cols: Z F T E S H Q N
q_606: [ 10.8  32.3  -5.5  55.4  63.0  13.0   0.3 -13.3]
q_321: [-28.2 -44.7  92.9 -18.4 -10.0  41.5  -9.8 -11.5]
q_282: [-28.2 -44.7  92.9 -18.4 -10.0  41.5  34.3  27.6]
down: [ 63.0 -10.0] | S
down: [-11.5  27.6] | N

cols: K X U R M
q_305: [ 35.9 -28.8 -24.7  46.0 -29.8]
q_101: [-25.0  58.1 -19.8 -17.0 -17.9]
q_751: [  5.2 -14.3   1.0   5.5   5.5]
q_435: [ 33.7 -26.3 -22.0  42.6 -27.7]
q_159: [ 12.1  -1.0  10.5   4.4 -28.6]
q_634: [  4.3 -21.6  63.9 -28.6 -19.6]
q_541: [-21.6  49.1  -7.9 -19.7 -16.3]
q_314: [-29.2  31.6 -29.3  15.5 -33.8]
q_882: [-24.5  57.2 -19.6 -16.7 -17.7]
q_387: [  2.4 -19.2  62.3 -29.4 -16.7]
q_197: [-28.6  -6.9   0.7 -24.2  91.3]
q_853: [-21.9  51.7 -17.7 -14.8 -15.9]
down: [-14.3 -26.3  -1.0 -21.6  49.1  31.6  57.2 -19.2  -6.9  51.7] | X
gone q_314: [-33.8  31.6 -29.2  15.5] | [-29.3]

cols: B L C J D P
q_550: [-66.0  66.9  14.0 -16.0  -1.1   8.2]
q_868: [ 33.3  66.9  66.8 -16.0  -1.1   8.2]
q_104: [ 33.3 -34.1  16.2  12.0   2.9  -6.2]
gone q_868: [  8.2  -1.1  66.8  66.9 -16.0] | [33.3]
gone q_868: [-16.0   8.2  33.3  66.8  -1.1] | [66.9]
down: [33.3 33.3] | B
down: [66.9 66.9] | L

cols: Musu bifut nok Sime putuz lelar
q_774: [  0.1 -51.0  54.0 -51.1 -12.3  36.8]
q_717: [  0.1  -2.2  54.0 -51.1 -11.1  32.2]
q_715: [-11.4  -4.9  25.3 -22.6 -11.1  32.2]
down: [  0.1 -11.4] | Musu
down: [-51.1 -51.1] | Sime
gone q_774: [  0.1  54.0  36.8 -12.3 -51.0] | [-51.1]
gone q_717: [ -2.2 -11.1  54.0   0.1  32.2] | [-51.1]

cols: rered pav reso zagop peg Tili bim bape
q_665: [ 12.2 -80.5   9.8 -19.2 -56.0  57.0  20.9 -46.3]
q_128: [-59.2  23.8  72.4  13.6 -36.1  -6.5   0.4  29.5]
q_119: [  9.6 -18.3 -30.4 -38.9  17.9   5.6   3.9  88.5]
q_397: [ 26.1  -7.1 -42.7 -14.2  73.5   6.4 -54.7   1.0]
down: [29.5 88.5  1.0] | bape
down: [ 12.2 -59.2   9.6] | rered
down: [  0.4   3.9 -54.7] | bim

cols: Y V G A
q_730: [ 0.6  0.0  3.2 64.7]
q_241: [ 2.9  1.9  3.1 20.5]
q_209: [-0.8 -0.8 14.7 -0.9]
q_890: [-0.2 -0.9 -2.7 48.9]
q_939: [ 0.7 47.3 54.8 50.3]
q_273: [ 0.5  0.2 43.6 50.9]
q_986: [24.2 50.3 48.3 61.0]
q_565: [ 1.0 -0.7 51.6 71.6]
q_78: [ 1.3  2.9 46.6 51.1]
down: [20.5 -0.9 48.9 50.3 50.9] | A
gone q_986: [61.0 48.3 50.3] | [24.2]

cols: mokit ribiv fas lozu vutu
q_548: [-14.5  -7.3 -10.2 -20.2  25.2]
q_961: [ 24.9 -23.2   4.1  27.1 -29.4]
q_364: [ -3.4  23.6 -18.6  14.3  77.8]
q_582: [-11.7 -29.5  12.8 -30.8  14.2]
q_439: [ 25.9 -53.2   4.4   4.7 -45.0]
q_8: [ -7.2  15.9 -17.0  15.8  86.8]
q_724: [-14.5  -7.3   5.6 -20.2  25.2]
q_998: [-14.4  30.3  -9.4  36.9 -44.7]
q_857: [-60.1 -60.2 -18.4  -9.9 -53.3]
q_82: [ -6.5  25.3 -17.5  15.6  85.2]
q_920: [20.9 31.7  4.2 -5.2 65.8]
gone q_998: [-14.4  30.3 -44.7  -9.4] | [36.9]
gone q_920: [20.9 -5.2 65.8 31.7] | [4.2]
gone q_857: [-53.3 -60.1 -18.4  -9.9] | [-60.2]
gone q_8: [-17.0  15.9  86.8  -7.2] | [15.8]
down: [  4.1 -18.6  12.8   4.4 -17.0   5.6  -9.4 -18.4] | fas
gone q_582: [ 12.8 -11.7 -30.8  14.2] | [-29.5]
gone q_857: [-60.2 -53.3 -18.4  -9.9] | [-60.1]

cols: pina mise vemu zol riri
q_832: [ 11.8   5.5  24.9 -24.9 -58.6]
q_791: [-11.8  53.2  11.2 -28.1 -27.6]
q_148: [-29.0  38.2  23.6   9.2 -35.2]
q_958: [ 19.2  15.2  15.3 -70.3 -20.3]
q_668: [ 57.8 -17.3 -46.7 -19.0  57.9]
q_454: [ 46.1  41.5 -34.3  22.9   3.3]
q_735: [-31.6  -7.7 -28.4 -29.3  76.3]
q_524: [  6.8  50.6  10.1 -57.7 -20.6]
q_583: [ 54.1  52.5 -25.2 -25.1 -13.4]
down: [-58.6 -27.6] | riri
gone q_583: [-25.1  54.1 -13.4  52.5] | [-25.2]
down: [-28.1   9.2] | zol
gone q_958: [-20.3  19.2  15.2 -70.3] | [15.3]
gone q_668: [-17.3 -46.7 -19.0  57.8] | [57.9]
down: [-20.3  57.9   3.3  76.3] | riri

cols: kobad rur kop Tigu Roge baza
q_402: [-13.0 -27.0  35.3  81.6  -1.8 -27.1]
q_663: [ -6.1 -47.9  27.8  70.3  -2.3 -17.5]
q_388: [-14.0 -53.8  15.3  72.0   8.2 -14.3]
q_167: [-33.8 -54.7  11.7  51.5   9.2  -6.3]
down: [-27.0 -47.9 -53.8] | rur
gone q_402: [ -1.8 -27.1 -13.0  35.3  81.6] | [-27.0]
down: [-14.0 -33.8] | kobad
gone q_663: [ 27.8  -2.3  70.3 -47.9  -6.1] | [-17.5]

cols: kapi fisod Tofod votu
q_813: [ 14.2 -12.4 -12.5 -10.3]
q_311: [ 25.1  46.9 -32.5 -31.1]
q_909: [ 14.2 -33.8 -58.4  19.8]
q_401: [ 14.2  46.9 -58.4  19.8]
gone q_813: [-12.5 -12.4 -10.3] | [14.2]
gone q_813: [ 14.2 -10.3 -12.4] | [-12.5]

